Each path below is one point turned by a fixed rotation once a step. After each direction that follows a path, write how fast that rotation turns it, in degrees each step (0 if it stays still).
Each turn is a multiple of 5 degrees from 10 to 175, or 0.
Each row of a path follows its step; steps can be skipped.

step 4: [-0.92  4.46  1.68 -0.85 -0.81 -4.21  0.83  1.25  1.02  1.63  2.25 -2.40
  2.87 -2.25 -2.86 -1.91  2.57 -1.10  2.52  0.09  3.85 -0.04 -2.18 -2.81
 -1.57 -1.01 -1.44 -0.34  1.21  2.06 -2.15 -0.30  3.16  0.24  0.67  0.95
 -2.25 -0.74 -1.85  0.30 -2.72 -0.12  0.59 -1.60  3.71  1.75 -1.18 -1.03
 -4.28 -1.53  0.63  0.71  2.37 -1.57 -2.57  1.78  4.36 -2.62 -0.07  0.52
 -0.48 -1.35 -3.71 -0.29  2.04 -0.50 -1.32  1.11 -2.53 -0.07 -2.30]
step 6: [-1.37 -1.32  0.91 -0.30 -0.81 -4.15 -1.30 -0.72  2.14  2.36 -0.15 -2.58
 -0.50 -3.01  0.91 -2.35 -1.50 -1.25 -2.05  1.34  4.86  2.02  2.76 -1.76
  0.24 -2.32 -1.41 -2.59 -1.01  5.33  1.21  2.56  1.27  2.92 -1.05 -0.20
 -0.63 -3.77 -0.49  4.38 -1.60  0.64  2.45 -1.51 -1.39 -0.55 -1.36 -2.28
  0.03  0.25 -0.36  0.48 -3.17 -0.44 -0.98  0.76  1.02  1.97 -1.30  1.29
  1.43 -2.72 -1.15 -2.60 -2.79 -2.17  0.86  1.35  1.51  3.12  1.42]
step 8: [-2.39  1.49 -2.96  1.03 -1.04  1.94 -0.21  0.55  2.14 -0.36  0.49 -2.30
  0.68  0.88 -1.36 -1.11 -2.09  0.94 -1.28 -5.25 -1.09 -0.19  1.59 -2.50
 -3.87 -2.07  1.04 -1.30 -0.45  2.26  3.22 -0.56  2.06  2.25 -3.70  2.14
  0.64 -0.96  3.47 -1.01  0.25  0.02 -2.46 -0.94  0.48  1.10 -0.66 -3.98
 -3.00 -0.58 -0.88  1.83  0.22 -1.00  2.23  0.73 -2.86  2.82 -0.22  0.26
  0.40 -4.58  3.26  1.96 -2.39 -3.08 -2.91  1.65  1.60  1.16  1.07]
step 10: [ 0.41 -2.33  1.33  2.22  2.63  0.64  1.67  0.32  3.26 -0.47  1.45 -0.32
 -1.99 -1.46 -1.27  0.67 -0.82 -2.49 -1.95 -4.87 -3.97 -1.36 -1.83 -1.48
  2.03  0.87 -3.19 -2.75 -1.21  1.35 -3.55 -1.71 -1.57  1.87  0.89  0.15
  0.72 -2.06  0.74 -0.83  4.53 -1.72 -1.79 -4.15  2.78  1.12  0.30  0.27
  2.78 -2.34  0.24  2.58  2.91  0.39  0.93 -0.41 -0.27 -2.39  0.54  0.55
  3.32 -0.77  2.81  0.40 -4.00 -2.15 -1.23  0.94  0.13  0.79  0.86]
step 11: [-0.78  0.12 -2.22  1.00  0.42 -1.98 -2.05 -0.12 -0.49  3.42 -2.93  1.52
  1.02  3.28 -0.87  0.11  0.02  2.51  3.68 -3.32  1.10  2.09  0.09 -4.25
 -1.97 -3.78 -0.31  0.06  0.45  2.77 -0.54 -2.26  3.09  3.32 -2.80 -5.13
  1.53 -0.93  2.67  1.22 -1.63  2.02 -3.12 -0.67  0.01  2.06 -1.03  2.91
  0.11 -0.13 -3.38  1.62 -0.15 -0.57 -0.21  4.17  0.29  3.05 -0.27  0.50
  1.13 -1.59 -0.09 -1.21 -0.55 -0.02 -1.56 -0.74  2.62  0.89 -0.83]
step 14: [-1.39 -3.30 -2.95  2.29  0.33 -1.84  2.41 -2.12 -1.62  5.05  0.07  0.05
  0.18 -1.76  2.52  2.33 -3.90  1.94  2.23  0.64 -0.61  3.31 -0.75 -3.43
  1.47 -1.12 -2.25  0.62  3.38 -1.00 -0.38 -0.75  1.92 -2.73 -0.77 -4.97
 -3.01  0.38 -4.24  1.34  0.67  0.91  0.12 -0.40 -0.54 -1.67 -2.30  2.82
 -0.22 -0.47 -1.76  1.53 -2.25  0.70 -1.62  1.00  1.58  0.78 -0.12 -2.25
  0.35 -2.23  0.12 -1.15 -1.14 -2.22 -2.00  1.30  1.63 -0.52 -3.19]
step 17: [ 0.05  1.76 -0.74  1.46 -1.52 -2.24  3.75 -0.24 -0.55  3.83 -0.75 -0.58
  0.45 -3.28  3.71  0.15 -2.62 -0.25  0.81 -0.18  0.42 -1.91 -0.45 -3.79
  0.29 -0.42 -2.03  0.15  1.99  2.09 -2.13  3.02 -0.64 -0.33 -1.60  3.52
 -2.10 -0.61 -0.19 -0.18  3.49  3.64  0.76 -2.32  0.39 -0.92 -2.56 -1.07
 -0.33 -0.29  0.59  1.35  0.47  3.17 -3.15 -3.80  0.83 -1.20  0.35 -2.19
 -2.96  1.97  1.05 -4.64 -1.04 -1.29  1.09  4.34  2.27 -0.58 -0.59]
step 19: [-3.08  2.15 -0.15  1.39  1.13  0.73 -1.96 -0.83 -0.26 -0.31 -2.79 -1.57
 -0.09  0.49  3.23 -3.31  0.03  3.90  0.38 -1.73  1.97  2.03 -1.11 -3.10
  2.83 -0.98  0.83 -2.93  2.73 -2.06 -0.39  1.66  2.37 -0.54  0.69  1.89
 -2.41 -0.71  1.54 -0.94  2.28 -1.57  0.05 -0.58  0.57  2.36 -2.48 -0.92
 -3.12  0.56 -1.30  4.66  0.10 -1.01 -2.38  1.73 -0.52 -1.90 -1.64  3.47
 -1.27 -2.85 -1.51 -1.58  1.05 -4.35  0.03  3.13 -0.85  1.12 -3.98]
step 24: [-2.77  0.81 -2.26  1.82 -0.69 -0.25 -3.49 -1.76  1.73  1.97  4.12  1.04
 -0.39  0.61  2.37  2.27  0.27 -0.60 -2.42  0.25  6.80 -1.29 -0.78 -0.91
  2.48  1.54  2.69 -0.30 -2.19  3.17 -0.48  1.48  1.36  3.53 -0.07  0.18
  1.95 -2.61 -1.57  2.42  2.89  1.81  1.82  0.52 -1.06  0.90 -1.48  1.70
  0.53 -0.08  1.27  1.07  2.24  0.51 -1.85  2.09 -0.30  0.96 -1.72  0.75
  0.22 -4.55 -0.28 -0.86 -0.05 -2.00  0.84  2.38  1.41  4.55  0.76]
step 25: [ 1.14 -0.92 -0.07  0.90 -2.90 -3.97  2.49 -1.93 -0.40 -2.03  0.13 -0.67
  0.27 -3.53 -1.86  0.10 -2.96 -0.92  0.22 -2.52 -3.18  0.80 -2.79 -1.57
  1.82 -1.73  1.49 -2.17 -2.00  1.70 -0.16  0.72 -1.34 -0.94  1.08 -1.37
 -0.38  0.61 -1.81 -0.08  1.31  1.58 -3.13 -0.90 -3.83  4.25  1.27  1.41
  2.27 -2.93  3.07  2.84  0.07 -0.10  0.28  2.35  2.75 -0.78 -0.92 -7.37
  0.27  0.30  0.72 -0.24 -2.85  0.20 -0.83  0.93 -1.17  0.89 -1.69]
Directions:
[ 0.35 -0.16 -0.11  0.26  0.62 -0.09  0.70 -0.79 -0.16 -0.55  0.14 -0.18
  0.76 -1.04 -0.38 -0.04 -0.58  1.19  0.95  0.18 -0.24 -0.27  0.06  0.31
  0.27  0.15 -0.63  0.34  0.60  0.52 -0.02  0.19 -0.48  0.41  0.39 -0.02
 -0.06  0.01  0.08  0.37  0.17  0.77  0.40 -0.32  0.10  0.43  0.55 -0.44
  0.37 -0.03  0.44 -0.40  0.56  0.07 -0.17  1.24  0.27  0.08  0.16  0.58
 -0.69  0.31  0.33  1.28  0.57 -0.57  1.15  0.50 -0.06 -0.47  0.43] => 140
[ 0.06 -0.60 -0.22  0.54 -0.31 -0.15 -0.21  0.26 -0.04  0.58  0.86  0.66
  0.35  0.98  0.14 -0.28 -0.64  0.09  0.76 -0.03  0.14  0.57  0.44 -1.11
 -0.27  0.35  0.27  0.99 -0.09  0.06  0.97 -0.42 -0.26  0.44 -0.11  0.35
  0.45  0.40  0.35  0.31 -0.28 -0.43  0.50 -0.13 -0.64 -1.26 -0.22 -0.10
 -0.04 -0.38 -0.40 -0.40  0.33 -0.03  0.28 -0.48  0.26  0.59 -0.48 -0.43
 -0.07  0.44  0.46 -0.40  0.34 -0.48  0.19  0.95  0.67 -1.04  0.84] => 120
[ 0.56  0.57  0.28  0.49 -0.44  0.52 -0.52  0.91  0.16 -0.22 -0.18 -0.08
 -0.23 -0.52  0.24  0.20 -0.55  0.07  0.73  0.09  0.34  0.20 -0.31  0.43
  0.14 -0.44  1.05 -0.67  0.57  1.03  0.31  0.04  0.11  0.60  0.12 -0.27
  0.51  0.04  1.09 -0.06 -0.65 -0.05  0.88 -0.31 -0.35  0.30 -0.46  1.01
 -0.15  0.07  0.03  0.67  0.07  0.28  0.04 -0.23 -0.23 -0.21 -0.21 -0.91
 -0.56  1.09  0.04  0.94 -0.92  0.66  0.34 -0.43  0.49  0.45  0.01] => 80
[ 0.13  0.24  0.29  0.53  0.29 -0.63  0.39 -0.18 -0.78  0.45  0.09 -0.37
 -1.20 -0.46  0.05  0.27  0.50 -0.09  1.05  0.29  0.45 -0.02  1.12  0.48
  0.18 -0.52  0.50  0.81 -0.17  0.88  0.82  0.38  0.72 -0.72  0.63  0.13
 -0.52  0.45 -0.68  0.15  0.30 -0.58 -0.59 -0.37  0.59  0.10 -0.13  0.87
 -0.06 -0.26  0.08  0.54  0.13 -0.64 -0.73  0.20 -0.22 -0.35 -0.41  0.07
 -0.79  0.08  0.16 -0.99  0.55 -0.38 -0.07  0.19  0.05  0.40  0.14] => 140
[ 0.16  0.44  0.02  0.02 -0.03  0.01  0.28 -1.49 -0.34 -0.08  0.06  0.42
 -1.28  0.04 -0.21  0.43 -0.73 -0.41  1.19 -0.05  0.05 -0.03 -0.78 -0.06
  0.60 -0.24 -0.43 -0.73 -0.07  0.92 -0.52 -0.63  0.11  0.45  0.24 -0.30
 -0.25 -0.18  0.03 -0.39 -0.38 -0.05 -0.34  0.18 -0.56 -0.03 -0.40 -0.11
 -0.38  0.86  0.07 -0.59  0.23 -0.29 -0.42 -0.35  0.40 -0.02  0.42 -0.44
  0.36 -1.00  0.14 -0.15 -0.20  0.62 -0.83  0.11 -0.34 -1.35  0.54] => 100
[-0.49  0.25  0.53 -0.78  0.42  0.40  0.07  0.01 -0.77 -1.13  0.59 -0.34
 -0.27  0.40  0.52 -0.10 -0.18  0.55 -0.11 -0.31  0.79 -0.10 -0.23 -0.20
 -1.12  0.03 -0.26  0.28  0.50  0.16  0.39  0.86 -0.23 -0.47  0.39 -0.50
  0.52 -0.04  0.85 -0.30 -0.39 -0.66  0.13  0.43 -0.42  0.06  0.64 -0.16
 -0.53  0.41  0.39  0.55 -0.09 -0.09 -0.04  0.47 -0.70 -0.05  0.88  0.39
  0.24  0.70 -0.34 -0.10  0.32 -0.07 -1.41  1.22 -0.24  0.05  0.16] => 100
[ 0.78 -0.05  0.14  0.07 -0.73  0.22  0.01 -0.48 -1.03 -0.22 -0.41  0.85
  0.48 -0.52 -0.74 -0.14  0.34 -0.59  0.51 -0.65 -0.24 -0.20  0.29 -0.09
 -0.55  0.07  0.65  0.09  0.96 -0.07 -1.15  0.00 -0.50  0.27 -0.04  1.00
  0.13 -1.06  0.04 -0.60  0.44 -0.22 -0.14  0.11 -0.42 -0.11  0.23  0.69
 -0.02  0.23 -1.17  0.72  0.76 -0.18  0.36  0.39 -0.36  0.26 -0.10 -0.04
  0.71  0.03 -0.51 -0.75  0.16 -0.30  0.58  0.51 -0.45  0.46  0.05] => 45
